In the data rows, 128 means zero.
Some points:
np.array([95., 139., 167., 75., 105., 32., 133., 67., 83., 78., 151., 141., 84., 151., 94., 147., 146., 122., 116., 103., 107., 187., 174., 115.])
np.array([114., 184., 94., 149., 121., 118., 147., 89., 123., 94., 151., 208., 77., 139., 124., 151., 90., 190., 76., 183., 94., 93., 120., 219.])
np.array([147., 98., 184., 79., 122., 178., 123., 122., 172., 128., 73., 154., 155., 100., 66., 92., 171., 163., 110., 125., 120., 147., 136., 151.])
np.array([117., 110., 125., 151., 137., 163., 144., 215., 154., 183., 209., 103., 52., 122., 60., 186., 128., 151., 111., 105., 135., 163., 127., 76.])
np.array([136., 159., 100., 149., 129., 151., 89., 88., 132., 134., 130., 141., 76., 151., 95., 132., 77., 56., 210., 58., 132., 103., 66., 169.])
np.array([110., 134., 170., 165., 157., 108., 148., 183., 150., 130., 110., 140., 82., 133., 158., 139., 116., 134., 133., 137., 109., 87., 108., 118.])
np.array([72., 131., 54., 110., 95., 107., 148., 81., 143., 73., 136., 160., 139., 140., 67., 118., 189., 86., 100., 183., 82., 82., 107., 122.])
np.array([135., 201., 90., 136., 120., 190., 82., 147., 102., 87., 86., 115., 90., 93., 172., 47., 130., 104., 161., 89., 186., 74., 120., 99.])
np.array([160., 101., 86., 90., 117., 135., 130., 177., 79., 140., 87., 146., 111., 113., 217., 160., 165., 164., 128., 118., 86., 235., 106., 148.])
np.array([169., 137., 127., 127., 141., 61., 89., 131., 146., 159., 51., 206., 138., 187., 125., 84., 86., 129., 134., 113., 175., 38., 123., 94.])
np.array([192., 156., 95., 130., 44., 59., 66., 143., 119., 119., 167., 118., 153., 21., 144., 135., 113., 121., 106., 126., 162., 91., 228., 142.])
np.array([135., 178., 203., 80., 72., 118., 172., 113., 176., 197., 52., 119., 154., 104., 172., 156., 173., 151., 147., 89., 123., 144., 144., 117.])
np.array([144., 107., 147., 186., 137., 183., 137., 105., 85., 118., 176., 134., 229., 50., 77., 98., 138., 147., 208., 84., 102., 133., 107., 131.])
np.array([145., 91., 188., 163., 143., 103., 227., 117., 65., 92., 122., 154., 157., 106., 142., 117., 70., 160., 161., 110., 169., 116., 104., 145.])
np.array([175., 103., 175., 104., 156., 74., 75., 122., 160., 45., 137., 179., 123., 104., 117., 131., 136., 93., 109., 184., 186., 180., 143., 5.])
np.array([66., 82., 137., 90., 128., 204., 136., 136., 191., 112., 168., 161., 164., 90., 86., 167., 146., 100., 112., 121., 66., 87., 133., 80.])
np.array([129., 107., 106., 79., 167., 123., 208., 121., 116., 82., 124., 76., 165., 188., 146., 132., 113., 81., 80., 104., 128., 96., 82., 110.])
np.array([125., 130., 152., 235., 143., 99., 151., 99., 216., 135., 164., 143., 139., 99., 157., 173., 170., 100., 83., 118., 136., 140., 162., 102.])
np.array([64., 155., 87., 118., 226., 148., 99., 65., 104., 174., 98., 168., 190., 124., 173., 109., 110., 149., 90., 193., 124., 107., 205., 139.])
np.array([132., 134., 124., 132., 108., 128., 164., 163., 160., 105., 131., 105., 113., 133., 141., 206., 98., 67., 84., 77., 77., 204., 148., 99.])
np.array([132., 115., 85., 125., 54., 85., 131., 135., 166., 122., 141., 150., 116., 202., 123., 115., 137., 80., 115., 168., 149., 158., 157., 198.])
np.array([165., 90., 120., 123., 160., 127., 98., 134., 95., 128., 170., 195., 141., 145., 101., 149., 88., 167., 188., 96., 120., 150., 163., 86.])
np.array([142., 160., 85., 115., 144., 143., 120., 166., 125., 109., 185., 62., 131., 82., 102., 162., 125., 100., 168., 180., 148., 32., 180., 169.])
np.array([24., 129., 109., 105., 127., 112., 160., 160., 139., 109., 137., 139., 87., 103., 77., 177., 88., 155., 122., 184., 128., 176., 141., 132.])
np.array([162., 157., 73., 108., 148., 73., 154., 157., 67., 132., 125., 106., 108., 88., 132., 47., 188., 67., 95., 78., 61., 120., 40., 35.])
np.array([151., 133., 173., 145., 118., 117., 53., 67., 159., 192., 82., 58., 106., 86., 164., 136., 172., 92., 142., 132., 27., 113., 144., 188.])
np.array([119., 168., 62., 72., 123., 118., 154., 179., 88., 227., 138., 139., 225., 138., 109., 119., 145., 51., 103., 156., 89., 125., 180., 140.])
np.array([118., 153., 122., 143., 98., 177., 134., 128., 126., 81., 82., 140., 153., 167., 130., 90., 144., 168., 96., 95., 133., 214., 150., 160.])
np.array([21., 81., 152., 106., 154., 65., 2., 98., 129., 144., 110., 96., 96., 83., 41., 119., 181., 67., 151., 80., 130., 150., 122., 230.])
np.array([157., 131., 138., 163., 78., 44., 130., 21., 123., 94., 243., 136., 72., 139., 121., 136., 192., 176., 92., 140., 142., 136., 85., 178.])
np.array([98., 136., 59., 151., 159., 68., 117., 114., 91., 70., 124., 120., 108., 172., 89., 93., 111., 152., 177., 155., 52., 134., 209., 105.])
np.array([147., 79., 131., 75., 138., 189., 110., 103., 151., 12., 57., 117., 71., 166., 149., 156., 105., 80., 87., 127., 157., 112., 144., 146.])
np.array([194., 146., 89., 145., 138., 181., 68., 100., 169., 128., 116., 47., 124., 51., 142., 162., 139., 37., 110., 157., 211., 159., 108., 185.])
np.array([90., 184., 165., 134., 125., 128., 79., 122., 55., 82., 143., 127., 121., 131., 177., 148., 94., 176., 106., 55., 121., 137., 131., 116.])
np.array([123., 126., 109., 117., 44., 170., 148., 100., 39., 134., 106., 188., 145., 70., 161., 228., 115., 102., 111., 152., 138., 56., 109., 151.])
np.array([110., 95., 61., 135., 150., 101., 120., 139., 183., 116., 115., 122., 146., 138., 146., 136., 134., 167., 105., 80., 149., 76., 171., 131.])
np.array([103., 134., 132., 204., 105., 83., 127., 178., 146., 138., 47., 58., 187., 133., 124., 125., 113., 141., 152., 168., 183., 188., 100., 125.])
np.array([78., 182., 155., 135., 91., 180., 172., 166., 126., 144., 177., 126., 49., 133., 152., 52., 169., 133., 180., 215., 148., 156., 151., 111.])
np.array([163., 204., 142., 195., 126., 75., 32., 138., 120., 112., 135., 146., 104., 148., 117., 109., 193., 144., 98., 131., 126., 83., 101., 86.])
np.array([155., 143., 118., 142., 124., 140., 112., 52., 172., 184., 106., 185., 166., 91., 85., 169., 42., 128., 196., 135., 104., 161., 91., 131.])
np.array([114., 142., 192., 108., 124., 138., 112., 144., 133., 176., 97., 198., 89., 89., 190., 66., 165., 124., 147., 119., 125., 143., 158., 117.])
np.array([107., 214., 179., 71., 113., 75., 140., 134., 74., 98., 88., 41., 207., 123., 115., 166., 120., 125., 111., 180., 105., 152., 95., 104.])
np.array([134., 150., 29., 170., 200., 178., 184., 115., 171., 148., 123., 157., 102., 79., 128., 55., 149., 134., 85., 151., 169., 193., 146., 151.])
np.array([139., 165., 128., 202., 224., 72., 138., 107., 128., 125., 110., 150., 75., 116., 111., 125., 62., 97., 134., 113., 119., 166., 114., 142.])
np.array([140., 156., 102., 106., 240., 182., 134., 68., 110., 143., 98., 66., 122., 161., 110., 209., 224., 155., 202., 183., 162., 93., 156., 61.])
np.array([145., 140., 182., 154., 154., 129., 181., 101., 124., 103., 140., 149., 77., 223., 187., 158., 129., 55., 196., 140., 118., 109., 122., 195.])
np.array([153., 111., 182., 20., 195., 168., 170., 56., 145., 123., 158., 21., 113., 116., 154., 106., 106., 166., 138., 102., 143., 135., 144., 176.])
np.array([86., 97., 102., 170., 143., 115., 185., 133., 117., 153., 47., 138., 74., 102., 125., 137., 84., 153., 55., 65., 121., 90., 190., 111.])
np.array([180., 43., 104., 129., 131., 126., 112., 121., 120., 145., 146., 82., 124., 140., 195., 126., 165., 115., 178., 88., 89., 117., 162., 93.])
np.array([114., 96., 153., 228., 105., 174., 182., 112., 85., 158., 146., 122., 164., 147., 123., 62., 148., 109., 108., 104., 140., 132., 154., 96.])
np.array([53., 149., 133., 202., 126., 125., 87., 117., 102., 154., 134., 135., 179., 190., 172., 172., 190., 125., 119., 145., 195., 164., 50., 164.])
np.array([135., 174., 93., 77., 55., 152., 159., 171., 136., 147., 139., 146., 115., 132., 126., 98., 84., 31., 126., 110., 161., 136., 116., 144.])
np.array([199., 35., 182., 126., 170., 124., 115., 129., 112., 129., 146., 163., 123., 138., 147., 132., 137., 109., 114., 204., 143., 141., 121., 74.])
np.array([126., 104., 114., 163., 95., 184., 89., 114., 128., 111., 117., 151., 123., 141., 170., 109., 89., 114., 137., 206., 33., 157., 103., 68.])
np.array([142., 139., 169., 150., 96., 101., 114., 213., 159., 81., 47., 88., 151., 69., 82., 133., 91., 185., 136., 175., 134., 115., 158., 166.])
np.array([152., 71., 104., 153., 107., 128., 106., 191., 178., 120., 96., 120., 158., 197., 90., 126., 211., 175., 159., 92., 58., 115., 48., 136.])
np.array([139., 112., 114., 98., 134., 105., 117., 149., 86., 161., 198., 186., 157., 84., 152., 124., 134., 194., 137., 159., 133., 121., 69., 161.])
np.array([84., 108., 150., 137., 89., 67., 136., 91., 170., 161., 196., 0., 166., 216., 139., 64., 39., 155., 97., 151., 124., 90., 102., 112.])
np.array([182., 104., 104., 160., 178., 76., 82., 148., 108., 119., 161., 61., 124., 56., 121., 89., 86., 110., 97., 102., 95., 161., 142., 209.])
np.array([113., 124., 224., 157., 133., 169., 120., 177., 134., 126., 143., 133., 134., 113., 138., 137., 77., 46., 157., 157., 98., 88., 112., 101.])
np.array([52., 50., 128., 133., 45., 199., 96., 135., 66., 77., 137., 113., 137., 117., 135., 93., 145., 119., 157., 132., 172., 141., 174., 132.])
np.array([129., 131., 188., 72., 132., 169., 124., 136., 165., 137., 193., 188., 181., 139., 142., 80., 132., 120., 56., 105., 168., 100., 99., 122.])
np.array([154., 172., 116., 82., 157., 131., 158., 162., 159., 71., 129., 172., 187., 159., 98., 48., 112., 114., 204., 154., 129., 180., 153., 151.])
These points spread out most along one direction. Take the direction at right angles to it along which they spread out most. Go by this last direction. How far along it is each point below, from 0 to 99? The average is 50, and the first point in the table lies past the average. One standard deviation of the points above along it is 16.
np.array([255., 138., 166., 144., 81., 124., 199., 109., 92., 174., 102., 142., 84., 162., 0., 138., 180., 126., 146., 136., 148., 110., 204., 123.]) 52
np.array([138., 144., 169., 103., 175., 168., 52., 227., 98., 155., 175., 149., 172., 224., 75., 169., 120., 138., 32., 114., 153., 157., 145., 161.]) 54
np.array([114., 120., 68., 132., 118., 93., 188., 139., 130., 71., 113., 148., 169., 110., 110., 170., 187., 167., 134., 79., 204., 123., 52., 117.]) 60
np.array([111., 36., 106., 113., 132., 128., 135., 86., 22., 239., 58., 123., 66., 155., 62., 103., 126., 86., 126., 177., 175., 141., 99., 133.]) 49
np.array([72., 95., 129., 72., 143., 55., 88., 137., 136., 169., 145., 82., 49., 74., 105., 102., 73., 140., 143., 163., 188., 125., 24., 97.]) 55
np.array([82., 139., 161., 56., 119., 106., 181., 177., 201., 132., 119., 146., 84., 108., 138., 109., 168., 165., 117., 161., 104., 70., 73., 169.]) 55
np.array([159., 76., 61., 189., 108., 128., 158., 151., 177., 147., 113., 113., 127., 115., 146., 142., 101., 144., 126., 161., 164., 96., 150., 56.]) 47
np.array([160., 126., 158., 125., 144., 120., 149., 167., 110., 155., 146., 135., 119., 129., 139., 172., 120., 81., 146., 109., 111., 158., 148., 159.]) 43
np.array([113., 64., 120., 103., 126., 136., 117., 197., 120., 139., 122., 128., 109., 166., 178., 119., 118., 182., 164., 122., 141., 96., 184., 195.]) 46
np.array([152., 175., 121., 135., 156., 137., 120., 230., 80., 128., 117., 110., 113., 144., 136., 165., 142., 142., 115., 158., 104., 110., 100., 134.]) 48
np.array([35., 198., 133., 134., 140., 133., 116., 103., 133., 179., 152., 133., 77., 148., 86., 151., 113., 152., 160., 52., 176., 127., 175., 54.]) 60
np.array([147., 138., 54., 62., 61., 139., 108., 90., 200., 162., 161., 149., 130., 190., 195., 172., 69., 156., 191., 123., 140., 188., 123., 78.]) 55
np.array([190., 162., 125., 118., 78., 232., 101., 66., 102., 146., 116., 57., 82., 173., 48., 111., 69., 192., 54., 145., 91., 141., 79., 107.]) 50
